In the rows, 128 means zero.
A single turn carries every row of the set below to another of its rows. Some are shown first; where does it send the rows asked next?
J_81: 100; 120; 151; 193; 127; 156; 103; 184; 178; 164; 134; 85; 161; 149; 134
J_945: 96; 103; 144; 163; 186; 169; 116; 146; 142; 181; 166; 115; 129; 161; 119
J_102: 93; 90; 155; 147; 184; 175; 107; 159; 153; 169; 156; 116; 131; 145; 107
J_549: 96; 139; 171; 179; 148; 161; 96; 145; 153; 126; 162; 87; 166; 157; 148
J_131: 172; 133; 71; 145; 93; 82; 182; 146; 138; 192; 134; 144; 122; 132; 108
J_352: 156; 171; 103; 155; 93; 87; 168; 126; 137; 202; 145; 154; 120; 140; 88
J_863: 109; 151; 98; 99; 126; 150; 120; 111; 139; 105; 114; 159; 151; 138; 208
J_821: 96; 132; 177; 170; 141; 161; 89; 152; 157; 124; 158; 88; 173; 149; 142
J_902: 162; 135; 121; 111; 120; 93; 206; 103; 148; 144; 129; 139; 104; 122; 84
J_488: 156; 132; 160; 82; 103; 100; 126; 155; 146; 145; 127; 155; 105; 94; 55
J_204: 116; 108; 173; 144; 146; 201; 104; 133; 181; 165; 151; 89; 116; 125; 149
J_391: 93; 133; 165; 180; 141; 158; 90; 155; 156; 130; 152; 95; 175; 153; 142
J_508: 159; 141; 107; 172; 108; 65; 186; 144; 162; 179; 139; 176; 119; 141; 117
J_910: 104; 94; 151; 148; 126; 196; 94; 166; 191; 167; 142; 95; 143; 120; 139
J_939: 108; 163; 97; 96; 113; 141; 117; 138; 121; 123; 88; 146; 174; 143; 197
J_346: 168; 104; 93; 103; 81; 81; 147; 186; 159; 161; 119; 146; 134; 104; 83
J_862: 159; 112; 169; 101; 124; 83; 151; 160; 176; 126; 127; 176; 98; 100; 91
J_757: 109; 134; 189; 176; 159; 167; 116; 142; 156; 142; 141; 78; 122; 140; 138
J_326: 169; 144; 158; 141; 138; 84; 188; 115; 150; 149; 145; 171; 80; 124; 118
J_789: 90; 168; 107; 93; 89; 167; 112; 144; 146; 142; 114; 181; 163; 135; 189
J_668: 149; 110; 120; 138; 93; 70; 154; 190; 188; 158; 120; 179; 136; 116; 92
J_162: 109; 140; 101; 86; 123; 152; 110; 119; 145; 100; 103; 157; 154; 131; 198
J_8: 108; 156; 110; 82; 110; 141; 111; 142; 129; 115; 91; 145; 175; 135; 195
J_223: 107; 111; 129; 175; 120; 189; 111; 157; 192; 191; 145; 93; 148; 135; 149
J_195: 104; 142; 91; 93; 112; 149; 108; 135; 152; 106; 99; 162; 167; 131; 195
J_85: 101; 176; 127; 83; 104; 171; 120; 122; 137; 133; 118; 178; 143; 136; 190
J_287: 147; 133; 108; 123; 75; 84; 137; 183; 160; 183; 126; 161; 148; 112; 66
J_345: 85; 92; 128; 172; 170; 166; 115; 160; 153; 194; 160; 117; 142; 162; 116
J_676: 111; 162; 117; 77; 123; 143; 113; 130; 120; 111; 94; 147; 156; 137; 199
J_687: 173; 132; 165; 87; 118; 77; 156; 155; 135; 124; 122; 151; 107; 93; 83
J_927: 88; 81; 139; 156; 167; 171; 103; 178; 161; 177; 153; 118; 143; 145; 104
J_104: 112; 120; 145; 176; 140; 196; 124; 125; 172; 186; 159; 91; 122; 140; 158
J_938: 179; 161; 143; 127; 128; 73; 186; 115; 120; 154; 134; 147; 102; 123; 110
J_108: 156; 131; 92; 131; 99; 84; 203; 123; 158; 167; 127; 145; 134; 126; 80
J_536: 158; 116; 130; 85; 113; 93; 185; 129; 164; 131; 120; 145; 115; 105; 69
J_502: 96; 138; 158; 184; 137; 159; 93; 152; 155; 133; 162; 94; 174; 159; 146
J_780: 101; 112; 186; 162; 142; 163; 95; 176; 175; 135; 130; 86; 142; 126; 125
J_831: 96; 163; 129; 75; 95; 172; 108; 139; 145; 131; 112; 177; 153; 129; 183
J_355: 170; 168; 156; 113; 125; 103; 160; 100; 123; 165; 150; 152; 84; 122; 85
J_79: 98; 178; 113; 97; 96; 166; 126; 125; 136; 148; 115; 181; 152; 144; 192
J_344: 105; 149; 83; 106; 114; 147; 121; 121; 145; 115; 109; 163; 167; 140; 208
J_591: 177; 110; 141; 76; 118; 92; 151; 146; 145; 132; 128; 137; 91; 95; 84
J_577: 169; 152; 100; 153; 93; 65; 186; 151; 132; 174; 126; 154; 138; 130; 102
J_707: 181; 140; 119; 115; 126; 91; 187; 108; 127; 156; 146; 137; 80; 122; 108
J_838: 103; 136; 157; 207; 140; 158; 124; 146; 158; 169; 143; 81; 145; 160; 144
J_143: 149; 109; 97; 107; 92; 82; 184; 151; 177; 153; 117; 146; 139; 108; 65
J_997: 106; 167; 106; 93; 120; 141; 117; 123; 117; 120; 100; 145; 163; 141; 201
J_16: 162; 125; 116; 113; 90; 68; 156; 185; 154; 149; 111; 155; 148; 101; 81

J_391 moves to J_821
J_939 moves to J_8
J_287 moves to J_488
Now these:
J_831 moves to J_85
J_346 moves to J_591
J_910 moves to J_204
J_108 moves to J_143
J_102 moves to J_945
J_938 moves to J_577
J_668 moves to J_862
J_195 moves to J_162
J_838 moves to J_81

